Each row has a name. After each piece below comes the name of the row it's from, unless a question asks for something else. Each question is about the rows just above it.

[130 126 114 121 113  81  81  71  92 159 148 152  80 144 149 100 126 185] -> k214
[ 95 151 119 160 107  70 132 105  95 111 172 125 106 153 108 151 106 176] -> k898
[ 92 109 125 165 137 155 188 111  76 133 175 112 156 123  94 102 125 128] -> k284
[ 74 113 130 129 141  94 151 103 168 168 171 130 113 139 150  92 112 179] -> k886
find: [130 129]	k886
k214 without one entry, shuffled: [121 144  92 159 185 148 149 126  81  81 152  71 126 114 100 113  80]. Gone:	[130]
Right after [100] comes	[126]
Which entry of k284 is missing from [155 102 165 175  92 133 188  94 125 137  76 128 156 111 125 112 109]?	[123]
Right after [160] comes	[107]
What comes right after [119] in the named rows?	[160]

[139 155 147 140 148 115 138 141 139 126 159  78 111 160 117 125 116 112
 107 139 163 153 138 118 140 144 126 103  99 139 151 148  94 150  95  94] = k622
[105 108 123 122 107 145 137 108 127 109  85 182 148 114 118 157 115 125
 146 133  93 134 109 156 123 130 132 160 134 103 113 100 148 121 176 142] = k188
[140 108 127 154 122 103 112 143 179  92 164  98  92 189  83 110  93 137
 111  79 160 141 119  95 157 120 155 115  74 155  96 118 120 138  78 123] = k362
[118  99 130 130 110 121  96 132 143 126 134 148 118 126 127 101 133 159
 137  79 121  92 123 101 129  98 144 130 135 146  85 111 157 104 113 166] = k965
[122 152 144 134 138 135 162 121 133 106 117 115 133 151 104 167 100  92
 119 167 134 181 121 160 137 160 122 134  95 106 159 129  98 159 146  86] = k170
The row with [163 153 138] is	k622
find: [137 108 127]	k188

[127 151 126 109 149 155 151 114 144 119 100 128 127 128 144]  k952
[116 142 138 121 138 137 116 144 152 132  96 108 133 130 151]  k994
[116 142 138 121 138 137 116 106 123 125 114 117 127 128 144]  k142
[116 111 120 133 146 133 119 107 134 118 130 123 127 134  99]  k37
[ 78 119 127 111 135 152 129  78 139 108 109 139 150 126 131]  k59
[ 78 119 127 111 135 152 129  78 139 108 109 139 150 161 129]  k66
[111 133 114 125 133 127 124 127 134 118 123 107 130 130 139]  k933
[181 128 172 118 138 156 140 129  98 153 124 119 110  93 154]  k972
[135 114 155 111 138 145 137 105 112 136 117 124 128 123 143]  k598
find: [135 114 155 111 138 145 137 105 112 136 117 124 128 123 143]	k598
Where do [ 78 119 127 111 135 152 129  78 139 108 109 139 150 126 131] appear?	k59
find: [127 151 126 109 149 155 151 114 144 119 100 128 127 128 144]	k952
Which row holds [127 134 118 123 107 130]?	k933

[131  87 124  92]  k954
[132 100 110 102]  k831
[104 133 149 151]  k43
[169 135 181 112]  k723
[144 153 179  92]  k884
[108 101 144 152]  k41
[155 154 150 115]  k286
[143  84  76 122]  k490
[124  87 131 114]  k9
find: [144 152]	k41
[124  87 131] is in which row?	k9
The row with [143  84] is	k490
[124  92] is in which row?	k954
find: [ 87 124  92]	k954
Shuffled k41 with one entry gone: [152 101 108], missing	[144]
k43 without one entry, shuffled: [149 151 133]. Gone:	[104]

[ 84 120 159 143 153 136  85  97  92 145] -> k117
[121 145 119 171  91 119 161  90  83 125] -> k866
[ 84 120 159 127 153 136  85  97  92 145] -> k774
[141 167 139  79 154 130 154  96  99 105] -> k778
find: [ 84 120 159 143 153 136  85  97  92 145]	k117
Shuffled k778 with one entry gone: [154 167 130  79 139  99 154  96 141], missing	[105]

[154 117 119 140 149 135 128 138 149 109 126 131 162 164 141 152 135 137
 165 163 134 140 150 117 146 120 131 130 121 129 140 129 150 140 123 116
 120 157 122 122 147 127 132 158 138 173 138 130 108 139 118 113 119 167
 140 139 149 114 106]  k830
[124 159 158 139 132 142 150 138 130 168 152 148 116 117 137 126 141 140
 113 112 145 138 131 161 132 158 145 148 155 151 138 150 129 137 153 162
 156 121 157 155 130 151 144 119 141 105 138 152 171 136 161 165 158 113
 137 138 130 163 172]  k388
[152 117 120 142 148 136 129 139 148 112 126 132 160 161 139 151 135 138
 163 161 135 140 148 119 144 121 131 132 123 130 140 130 150 141 123 120
 121 155 125 123 147 130 131 157 139 170 139 131 112 138 121 115 122 165
 139 138 150 118 110]  k123
[154 141 121 141 148 136 129 139 148 111 127 132 161 162 141 152 136 138
 164 163 134 140 149 118 146 121 132 131 122 130 140 130 150 141 124 118
 122 157 123 123 148 129 133 158 139 172 139 130 109 140 119 115 121 165
 140 139 149 116 109]  k266
[116 121 116 109 113 116 113 118 112 112 119 114 118 118 120 117 118 116
 118 118 117 114 114 114 121 118 117 114 119 110 114 112 114 114 119 113
 120 116 108 118 114 107 121 116 109 118 119 111 113 121 114 117 113 113
 116 120 113 113 109]  k290
[150 120 120 136 144 134 127 137 144 110 127 129 158 158 140 149 134 136
 160 159 133 137 145 117 144 121 131 129 123 126 137 127 146 137 125 116
 123 153 119 123 143 124 133 154 133 167 138 127 109 140 118 115 119 159
 138 139 144 115 106]  k957
[156 120 118 137 144 137 125 142 146 106 126 128 165 163 143 154 138 138
 169 172 131 140 146 113 148 117 134 128 123 123 140 125 148 140 126 111
 122 160 115 122 150 122 136 163 133 178 142 120 101 146 112 111 118 165
 143 143 147 111 100]  k771
[116 121 116 109 113 116 113 118 112 112 119 114 118 118 120 117 118 116
 118 118 117 114 114 114 121 118 117 114 119 113 114 112 114 114 119 113
 120 116 108 118 114 107 121 116 109 118 119 111 113 121 114 117 117 167
 140 140 148 112 102]  k932
[150 118 118 136 143 134 125 138 144 108 125 128 159 159 139 149 134 136
 162 161 132 136 144 115 144 119 130 128 122 124 136 125 146 137 123 115
 121 153 117 121 144 122 132 155 133 169 138 124 106 139 116 113 118 161
 137 138 145 113 104]  k231
[150 118 118 136 143 134 125 138 144 165 125 128 117 159 139 149 134 136
 162 161 132 136 144 115 144 119 130 128 122 124 136 125 146 136 123 115
 121 153 117 121 144 148 132 155 133 169 138 124 106 139 116 113 155 161
 137 136 145 113 104]  k315
[152 117 120 142 148 136 129 139 148 112 126 132 160 161 139 151 135 138
 163 161 135 140 148 119 144 121 131 132 123 130 140 130 150 141 123 120
 121 155 125 123 147 130 131 157 139 170 139 131 112 138 121 115 122 166
 138 139 148 114 107]  k312
k771 without one entry, shuffled: [146 111 117 113 156 100 131 128 150 138 165 112 137 140 122 126 115 144
 120 146 125 178 163 142 143 154 147 172 163 142 140 126 106 148 169 120
 165 122 136 146 111 118 148 123 140 123 143 128 137 134 118 111 101 125
 160 143 138 122]. Gone:	[133]
[116 121 116 109 113 116 113 118 112 112 119 114 118 118 120 117 118 116
 118 118 117 114 114 114 121 118 117 114 119 113 114 112 114 114 119 113
 120 116 108 118 114 107 121 116 109 118 119 111 113 121 114 117 117 167
 140 140 148 112 102] is in which row?	k932

[147 125 164  89 134 146 136 136 155 129 169 135 126  82 131 161 132  80
 135 137  81 124 162 148 132] -> k150
[149 107 160 104 103 146 169 136 170 129 136 155 100 103 104 156  95 114
 153 150 107 110 150 162 110] -> k834
[151 169 151  96 171  80 165  92 156 167 151 157 177  99 168 156 170  94
  99  90  95 157 144  80 169] -> k733
[121 157 103 147 167  98 165  94  99 156 116 106 148 135 158 123 154 152
 110  92 150 138 114  98 171] -> k207
Which entry of k150 is missing from [132 135 136 148 125  81  89 124 169 131 147  80 136 126 161 155 132  82
 129 146 135 164 137 162]?	[134]
find: [146 136 136 155 129 169 135]	k150
find: [157 144  80]	k733
Shuffled k207 with one entry gone: [158 150 152  94 103 148 114 156 121 157 116 123 171 165  98 110 154  98
  92 106  99 138 135 167], missing	[147]

[125 143 109 135] : k77
[ 86 170 133 123] : k971
[109 102 108 122] : k849
[136 148 147 156] : k671
[102 103 122 123] : k582
What comes right after [108] in the named rows?	[122]
Where do [102 108 122] appear?	k849
Which entry of k582 is missing from [123 102 103]?	[122]
The entry that follows [147]:	[156]
Which entry of k582 is missing from [122 123 103]?	[102]

[108 114 152 146 153 110 146 125 136 148 150 113 154 144 128 116 128 107
  82 128 137 151 111 155 149 101 161 128 125 134 129 143 130]  k74
[102 110 132 147 135 115 150 123 136 140 156 117 129 120 127 127 140 109
  82 141 137 146 123 122 147  99 152 117 103 136 119 145 136]  k112
[103 146 113 141 122 156 131 169  95 104 116 123 132 127 109 111 144 137
 152 110 143 157 151 109 105 127 119 100 126 109 155 138 130]  k4
[106 118 153 143 151 112 147 125 139 148 147 113 154 145 127 109 128 106
  84 128 137 149 113 149 149 102 159 130 124 135 131 139 132]  k70
[107 146 114 145 123 156 127 169  97 105 116 126 132 125 110 121 143 145
 153 109 143 157 153 108 103 130 122 153 100 109 122 138 131]  k572
[108 145 114 141 122 156 138 167 103 104 116 125 131 128 109 112 124 132
 154 110 147 160 151 108 108 131 124 155 100 109 126 139 130]  k547
[103 116 153 144 146 110 146 124 135 149 148 115 153 145 126 113 128 109
  83 131 137 155 111 147 148  99 162 128 124 134 120 142 135]  k909
find: [107 146 114 145 123 156 127 169  97 105 116 126 132 125 110 121 143 145
 153 109 143 157 153 108 103 130 122 153 100 109 122 138 131]	k572
Right after [167] comes	[103]
Shuffled k70 with one entry gone: [153 132 102 143 128  84 135 147 149 154 145 149 149 106 139 147 109 118
 130 124 113 113 128 106 137 131 127 159 139 151 148 112], missing	[125]
find: [106 118 153 143 151 112 147 125 139 148 147 113 154 145 127 109 128 106
  84 128 137 149 113 149 149 102 159 130 124 135 131 139 132]	k70
find: [111 147 148  99 162 128 124 134 120 142]	k909
[155 100 109 126] is in which row?	k547

[ 85 115  84 155] -> k937
[152 176 178  76] -> k149
[121  92 161  91] -> k226
[ 83 110  89 162] -> k703
[ 87 102  85 162] -> k747
[ 83 110  81 161] -> k90
Which entry of k226 is missing from [121 161  92]?	[91]
Where do [ 87 102  85] appear?	k747
Right after [81] comes	[161]

[134 137 124 154 133 120 114]  k172
[130 119 123 132 139 138 120]  k702
[113 108 138  69 116 143 160]  k111
k111 without one entry, shuffled: [160 113  69 108 138 116]. Gone:	[143]
Right after [133] comes	[120]
Right after [139] comes	[138]

[118 119 113 135] : k974
[137 141 113 112] : k553
[137 141 146 114] : k104
Right after [119] comes	[113]
The entry that follows [146]:	[114]
Which entry of k553 is missing from [141 113 137]?	[112]
Which entry of k553 is missing from [141 112 137]?	[113]
[137 141 146 114] is in which row?	k104
Right after [118] comes	[119]

[174 139  71 134  99 105 100 150  90 122 102 103  99 127 160 116 165 130
 102 178  73 108 150 165  87 154 160 131  98 135  91 166 141  98 136  94] : k255
[102 124 123 169 129  79 153 107 120 115 172 185 148 113 119 137 169 116
 173 117  85 109  78 147  84 176 176 113 130  86  80 117 154  94 160  93] : k565
[105 179 149 138 183 163 161 134  78  97  76 115  96  90  84  97 149  93
 101 129 177  97 147 128 124 111  92 158 182 173 125  73 129 110  94 102] : k790
k565 without one entry, shuffled: [ 94 176 120 185 117 173 129  80 154  84 130 148  86  78  85 113 123 113
 124 119 117 115 107 169 160 169 109 172 147 102 153  93 116 176 137]. Gone:	[79]
The entry that follows [178]:	[73]
Shuffled k565 with one entry gone: [176  93  85 130 160  84 137 123 153  94 173 172 113 176 147 148 109  79
 107 117 117 129 115  80 124 120 116 185  78 102 169 154 113 169  86], missing	[119]
k790 without one entry, shuffled: [179 128 129  84 105  76 124 182 149 147  97 102  92  78  97 177  73 183
  96  97 129  94 161 134  93 101 163 158 125 149  90 115 138 110 173]. Gone:	[111]
The row with [149 138 183 163 161 134  78  97] is	k790
What comes right after [135] in the named rows?	[91]
What comes right after [92] in the named rows?	[158]

[121 141  99 144 133 107 137 107 120 138 140 152 148 137 162 102 132 139
 114 115 124 117 138 133 111 106 117 134 128 158 126 137 146 140  93 154
 152 132 116  86 143 137 117  73 113 134 115 123 123] : k548
[120 134 108 151 130 103 132 100 126 136 140 158 143 130 149 109 133 133
 114 123 128 121 146 133 118 107 105 130 126 149 124 134 125 139 111 155
 152 143 116  99 135 138 122  83 108 124 115 120 133] : k262
[121 119 119 134 136 132 120 110 140 136 135 144 139 146 140 108 125 138
 119 124 122 116 133 132 126 115 113 132 124 123 127 125 121 130 119 134
 133 138 128 117 127 135 130 122 116 132 127 134 134] : k430
[120 136  96 141 148 117 137 112 120 138 140 147 150 152 172  91 124 142
 114 112 118 117 136 140 113 106 116 136 138 158 123 137 151 148  86 154
 144 123 124  81 139 135 114  66 109 146 117 128 128] : k538
[128 141 114 144 129 107 132 107 132 145 130 143 145 134 144 102 137 133
 123 128 123 119 136 122 120 109 107 133 122 143 128 127 126 132 119 154
 144 143 115 105 140 140 130  98 122 120 122 132 126] : k173
[128 129 123 126 143 129 134 117 138 144 137 131 139 146 135  98 127 132
 125 134 124 132 123 131 128 108 111 133 138 132 120 119 117 137 124 156
 127 135 133 117 121 143 137 105 126 130 136 123 127] : k517
[133 132 121 137 133 116 127 111 135 141 145 143 148 138 130 114 126 138
 123 125 130 120 121 122 121 112 113 143 115 135 126 119 118 136 126 147
 138 153 117 107 130 144 124 108 126 123 128 122 131] : k448
[130 129 124 133 146 126 135 122 132 140 138 137 145 141 137 110 128 134
 125 125 125 134 120 133 129 113 120 140 129 137 128 115 120 140 126 148
 133 134 124 108 130 136 121 100 129 133 135 123 137] : k436
[132 128 110 131 138 133 134 116 138 144 127 134 139 142 145  96 134 130
 135 137 120 118 140 127 128 111 103 122 124 134 122 129 118 126 122 146
 126 136 129 117 129 138 136 120 113 129 122 138 130] : k46
[136  96 141] is in which row?	k538
Which entry of k430 is missing from [110 132 135 136 122 144 121 134 119 134 132 146 132 119 133 126 138 127
 140 128 132 116 134 124 108 115 120 130 134 140 116 125 127 125 139 135
 130 121 119 117 122 138 127 123 136 133 119 124]?	[113]

[ 91 113  93 152] : k247
[ 78 106  92  79] : k418
[ 87 107  88 154] : k406
[123 165 156 104] : k135
[ 80 117  87 155] : k541
[123 165 156  94] : k205
[121 161 154  97] : k968
Which entry of k418 is missing from [ 92 106  79]?	[78]
The entry that follows [107]:	[88]
find: [165 156  94]	k205

[120 110 165 162 159 188  94 127 188 113 173  84] : k556
[151  81  74 107 136 112 126 165  72 169  82 164] : k873
[187 102 158 141 176  95 175 149 153 183 161 123] : k264
[107  80 188 135 109 105 172  71  86 176  98  95] : k822
[124 121  74 107 136 112 126 165 128 120 131 107] : k227
The entry that follows [159]:	[188]
find: [ 74 107 136 112 126 165 128 120 131]	k227
find: [151  81  74 107 136 112 126 165  72 169  82 164]	k873
Which entry of k264 is missing from [141 102 183 123 175 153 149 161 176  95 158]?	[187]
Right after [172] comes	[71]
find: [173  84]	k556

[133 150  96 119 138 132]  k619
[135 133 135 133 134 132]  k986
[123 165 155 125  99 126]  k887
[134 131 170 164 131  83]  k504
[150 133 113 155  95 162]  k919
[150 133 113 155 107 139]  k906
[125 142  96 124 134 119]  k946
The entry that follows [124]:	[134]
Where do [133 150] appear?	k619
find: [150 133 113 155  95 162]	k919
The entry that follows [95]:	[162]
Right after [142] comes	[96]
Where do [123 165 155 125  99 126] appear?	k887
What comes right after [164] in the named rows?	[131]

[169 117  85 118 136  71 131 160]  k146
[118  85  85 100 128 126 104 168]  k180
[169 117 136  71  85 100 131 112]  k593
[131 160] is in which row?	k146
find: [117 136]	k593
find: [ 85 118 136  71]	k146
find: [169 117  85 118 136  71 131 160]	k146

[178 126 123 102 138 119 149 125 122 115 125 128 101 124 153 154 120 162
  95 124 104 124 122 131 109 109 149 103 113 139 121 133 132 133 128 131
 113 145 117 173 120 121 146  71 102 139 113] -> k62
[138 103 147 126 151 117 118 114 128 122 119 115 101 137 100 134 130 127
 113  86 123 126  98 120 135 136 124 122 174 150 150 126 147 151 126 121
 109 117 117 140 123 123 124 136 131 132 132] -> k460
[169 150 106 106 118 128 159 137 126 123 132 139 124 117 175 148 119 163
 107 161 111 127 148 138 102 103 153 112 100 119 102 136  88 118 131 137
 131 157 127 164 126 125 150  67  97 137 108] -> k60
Which entry of k60 is missing from [159 137  67 126 161 102 131 153  97 148 169 117 127 137 137 108 132 106
 106 124 118 123 128 175  88 136 119 102 157 127 139 100 107 163 150 131
 125 111 119 103 118 148 150 112 164 126]?	[138]
Right after [169] comes	[150]
find: [122 115 125 128 101 124]	k62
Right after [175] comes	[148]
k460 without one entry, shuffled: [126 124 131 150  86 134 124 123 117 135 127 126 122 132 140 123 117 130
 101 123 151 119 117 109 118 115 114 121 126 147 147 174 151 122 113 132
  98 128 137 100 136 103 126 150 136 138]. Gone:	[120]

[119 131 135 117 145 128 127 128 144 100 127 128 136 138 117 135 139 130
 141 138 128 128 137 113 121 133 113 140 126 110 150 122 136 142 118 138
 113 140 120 126  93 104  94 107 136 128 136 121 124 106 118 127 128 134] = k449
[131 121 102 139 136 128 118 150 119 123 115 124 128 147 127 137 140 142
 139 124 119 143 128 128 113 129 119 148 120 140 134 137 128 129  96 145
 121 128 124 120 117 122 114 100 164 130 123 126 104 120 115 128 128 124] = k843
[128 130 118 127 127 128 141 120 132 120 128 112 128 131 112 128 128 136
 129 148 117 104 137 102 113 129 109 143 115 101 130 138 128 128 121 128
 126 128 128 120 104  99 111 113 163 119 128 116 128 102 125 128 128 119] = k251
[128 128 107 130 128 128 128 133 128 128 129 130 139 133 136 143 151 149
 128 163 128 122 128 136 121 134 110 128 137 129 128 145 122 137 121 131
 128 127 139 117 120  91 112 128 174 132 122 116 135 103 110 136 126 133] = k202
[126 128 111 117 149 123 117 115 128 118 135 123 144 128 128 141 137 143
 125 128 117 110 125  97 117 120 128 153 137 109 132 137 139 153  97 138
 134 125 136 122 107 123 102 103 155 132 121 128 128 116 126 128 151 128] = k875
[150 128 124 128 128 135 128 134 131 117 133 141 132 148 116 128 129 140
 121 146 134 128 113  96 147 115 106 118 126 130 113 131 128 128 100 141
 130 118 107 130 123 128 102 121 128 140 131 120 128 118 121 118 148 128] = k466
[137 128 134 128 142 128 138 141 133 111 128 142 135 143 124 128 128 145
 128 143 120 128 128 108 133 128 128 131 152 127 118 128 135 127 114 138
 121 128 134 132 108 136 125 138 154 128 104 125 125 103 128 128 150 107] = k927
[132 140 122 128 132 128 125 140 151 115 134 141 128 140 111 113 128 137
 123 139 119 148 130 105 123 124 117 137 123 144 136 117 140 125 109 136
  91 129 116 130 110 122 104 128 140 124 139 128 128 123 128 128 143 111] = k33
[128 149 120 128 153 137 102 123 132 126 110 135 150 139 138 118 142 156
 130 143 117 128 137 115 128 135 111 128 147 128 136 135 131 136 104 132
 115 123 125 115 111 110 111 113 171 123 110 126 140  94 126 128 143 127] = k712
[136 141 102 128 119 122 128 126 123 107 123 112 145 129 114 144 129 128
 121 149 124 123 132 115 120  95 122 149 130 128 128 123 132 142 118 156
 128 122 128 143 124 128 128 122 147 144 128 128 111 121 113 121 122 111] = k326
[126 141 109 122 128 135 136 126 127 121 116 125 132 123 131 140 122 159
 128 143 128 128 128 101 133 128 137 141 129 100 140 123 116 138 111 128
 130 128 130 127 100 108  89 118 141 146 139 135 130 116 121 125 148  96] = k820
[129 133 128 128 131 135 128 130 150 128 128 126 149 128 141 148 132 134
 128 156 128 128 134 128 128 128 112 151 135 136 145 143 121 135 120 128
 117 135 132 128 108 104 109 128 128 120 137 123 152 128 100 120 138 103] = k340
Shuffled k449 with one entry gone: [142 135 131 139  94 124 128 110 150 100 113 120 128 134 145 127 106 117
 113 128 140 128 121 128 126 118 144 122 128 135 141 136 138 126 138 121
 136 136 127 107 104 113 128 117 136 138  93 137 127 119 140 118 130], missing	[133]
find: [137 128 134 128 142 128 138 141 133 111 128 142 135 143 124 128 128 145
 128 143 120 128 128 108 133 128 128 131 152 127 118 128 135 127 114 138
 121 128 134 132 108 136 125 138 154 128 104 125 125 103 128 128 150 107]	k927
[129 133 128 128 131 135 128 130 150 128 128 126 149 128 141 148 132 134
 128 156 128 128 134 128 128 128 112 151 135 136 145 143 121 135 120 128
 117 135 132 128 108 104 109 128 128 120 137 123 152 128 100 120 138 103] is in which row?	k340
k449 without one entry, shuffled: [128 140 117 117 136 126  94 128 128 131 119 110 127 128 135 136 140 134
 127 107 128 118 113 104 137 126 138 133 120 127 124 136 144 130 121 145
 136 150 113 121 118 106 139 128 138 128  93 142 138 135 113 122 141]. Gone:	[100]

[117 122 109 118 123 142 143 126 130 133]  k447
[126 129 139 139 177  78  83 113 134 137]  k365
[117 122 109 118 123 123 100  92 142 104]  k245
[124 141 148 130 116 156  99 156  94 137]  k853
[112  85 146  94 167  69 109 120 102 162]  k280
[124 141 148 130 116 156  99 156  94  90]  k785
[157 147 174 146  77 158  87 173  97 145]  k92
What comes right after [120] in the named rows?	[102]
Which row holds [157 147 174 146  77 158  87 173  97 145]?	k92

[138 172 190 172  98  89 131 124 164  97 107 103  74 162  84  93  86 176
  78 129 101  90 126 188 100 107 107 169] -> k240
[ 87  97 112  87  94  81 132  87 169 148  82  91  75 100  73 153 149  87
 128 105 107  85  89  94  93  77 143  94] -> k961
[ 87  97 112  87  94  81 132 133 169 148  82  91  75 100  73 153 149  87
 128 105 107  85  89  94  93  77 143  94] -> k225
[ 99  91 102 112  80 108  92  78 113 141 140  92 107 131 130 132 118 104
 111  89  86 110 121 103 100 124 107  97] -> k807
Shuffled k225 with one entry gone: [ 94  94 128  97  85  87  91 107  89 169 143  73  87 153 133 148 100  82
  77  93 149 105  81  75  87 112  94], missing	[132]
find: [ 87  97 112  87  94  81 132  87 169 148  82  91  75 100  73 153 149  87
 128 105 107  85  89  94  93  77 143  94]	k961

